[[-0.90 -0.87 +0.43 +0.19 +0.60 +0.20]
 [+3.99 -2.59 -0.67 +4.03 +0.49 +0.62]
 [+0.15 -5.54 +1.68 +4.60 -2.78 +2.28]
 [+1.23 -0.34 -1.43 -0.56 -0.14 -1.62]
 [-0.61 -3.12 +2.61 +1.73 -3.13 -1.46]
 [-0.51 +0.56 -0.85 -0.42 +0.35 -0.52]] -0.51

[[+0.65 -1.96 -0.59 -1.21 -1.98 +0.81 +1.24 +1.94 -1.35]
 [+2.27 +1.20 +3.77 -2.86 +0.60 -1.89 -1.05 -2.02 +4.22]
 [+3.20 +1.74 +5.26 -3.14 +1.05 -3.21 -2.12 -2.58 +5.52]
 [+2.86 +2.10 +4.42 -3.09 +0.90 -2.55 -1.45 -2.42 +5.14]
 [+2.97 +1.53 +4.70 -3.23 +0.88 -2.70 -1.78 -2.49 +5.19]
 [+1.28 -1.32 -0.66 -1.76 -2.92 +0.59 +1.56 +2.36 -1.38]
 [+2.93 +1.81 +5.12 -3.11 +1.15 -2.58 -1.46 -2.03 +5.32]
 [+2.40 +1.60 +4.29 -2.83 +1.04 -1.84 -0.96 -1.81 +4.69]
 [+1.63 -1.70 -1.05 -2.31 -3.80 +1.25 +2.38 +3.40 -1.91]
 [+3.36 +2.42 +5.09 -3.35 +0.95 -3.24 -1.88 -2.66 +5.69]
 [+0.06 +0.01 +0.87 -0.72 +0.38 -0.39 -0.17 -0.62 +1.10]
 [+2.78 +2.15 +4.66 -3.07 +1.04 -2.34 -1.13 -2.01 +5.15]] +2.78

[[-0.90 -2.52 +1.70 -0.12 +1.96 +3.66 -1.17 -2.08 -3.69 +1.43 -3.05]
 [+1.28 -0.71 -1.23 -1.65 +0.75 +0.32 -0.13 -1.41 -0.30 -0.09 -0.89]
 [-3.06 +1.58 +4.28 +0.48 -0.28 -0.61 -1.46 +0.82 -0.36 +0.53 -0.70]
 [+0.81 +2.98 +2.21 -1.23 -1.39 -3.75 -1.07 +1.81 +2.73 -3.03 +2.93]
 [+3.77 -1.76 -5.77 -2.18 +0.51 -0.35 +1.99 -1.52 +1.32 -3.25 +3.30]
 [+3.98 +0.22 -6.21 -2.73 -0.38 -2.42 +1.51 +0.04 +3.00 -4.33 +1.71]] +3.98

[[+0.82 +1.60 +0.94 +0.54 +0.26 +0.14 +1.24 +0.26 +0.78 +0.55 +0.15]
 [+3.15 +0.17 +0.79 +1.68 +0.85 +1.60 +0.25 +0.81 +0.32 +0.50 +0.34]
 [+3.25 +0.48 +0.35 +1.58 +0.50 +0.24 +1.14 +0.91 +0.28 +0.55 +1.39]
 [+5.91 +0.69 +0.41 +1.14 +0.07 +0.52 +0.74 +4.17 +0.28 +1.04 +0.95]
 [+0.96 +3.64 +0.46 +1.01 +2.37 +4.26 +0.59 +0.41 +2.82 +1.53 +0.11]] +0.96

[[-0.38 -1.69 -3.05 +1.11 -2.17 +0.09 -3.67 +1.06 +0.62 +0.44 -1.19 -0.21
  +3.66]
 [+2.56 -1.40 -1.05 +0.13 -0.16 -1.14 -1.41 +1.43 -0.10 +0.80 -3.06 -2.01
  -0.61]
 [-0.29 +5.18 +1.95 +2.33 +1.29 -0.10 +0.18 -2.07 +0.74 -0.57 -3.42 +0.83
  +3.87]
 [-0.51 -0.21 -1.56 +1.73 +0.49 +0.38 +0.77 -0.71 +2.03 +1.94 -3.68 -0.80
  +3.32]
 [+2.03 -0.74 -1.08 -0.02 -1.21 +1.19 +0.17 +4.21 -1.03 +0.05 -1.40 +0.68
  -0.55]
 [+0.40 +2.67 -2.74 -0.87 -0.48 +1.65 +0.40 -0.13 -0.32 -1.68 +0.22 +1.21
  -2.06]
 [-0.28 +1.85 -2.64 -0.78 -0.42 +1.85 -0.45 -0.06 -0.39 -1.01 -0.02 +1.22
  -2.86]
 [-0.65 +2.69 -3.01 -0.67 -0.18 +1.12 -0.61 +0.68 +0.39 -0.98 -0.53 +1.03
  -2.61]
 [+1.84 +3.01 +0.94 +5.49 -2.23 +2.21 +0.67 -2.10 -1.24 -0.97 -3.73 +3.06
  +2.44]] +1.84
---
[ -5.6 -11.9   0.5   7.5  10.9   1.6] ans = 1.6, -5.6

[[-0.076 -0.155  0.103  0.212  0.210 -0.164]
 [-0.212  0.059 -0.175  0.040  0.052  0.219]
 [-0.029  0.107  0.027 -0.094 -0.064 -0.063]] ans = -0.164, -0.029

[[ 0.08 -0.20 -0.11  0.18 -0.18]
 [ 0.10  0.04 -0.02  0.09 -0.10]
 [ 0.08  0.13  0.14 -0.04  0.09]] ans = -0.18, 0.08

[ -16.707 -130.874   95.679   80.437 -110.834  167.204  -36.806] ans = -36.806, -16.707

[[-0.18  1.70 -1.92  1.15]
 [-0.65 -1.58  1.31  0.10]] ans = 1.15, -0.65

[-17.76  15.15  -6.18 -11.69] ans = -11.69, -17.76

[ -6.259 -17.261  -3.181   4.842   4.105  11.459  -0.892] ans = -0.892, -6.259

[ 1.8  1.8 -1.0  1.2  0.6] ans = 0.6, 1.8
---
Input: 2097  9511  7071  3043  5785
Output: 2097
Input: 196    6   37   90
Output: 196
Input: 0  6  7  7  7  5
Output: 0
Input: 3072  8913  3617  1772  4393  4254  1368
Output: 3072
Input:  620  -745   430   751   -11
Output: 620
Input: 390  773   39  673
Output: 390
Input: 80  24  47  68
Output: 80
Input: 673  396  438  202  902    2  325
Output: 673
Input:  -86   825  -924   904  -195   283    43
Output: -86
Input: 959  993  761  601  125  580   65
Output: 959
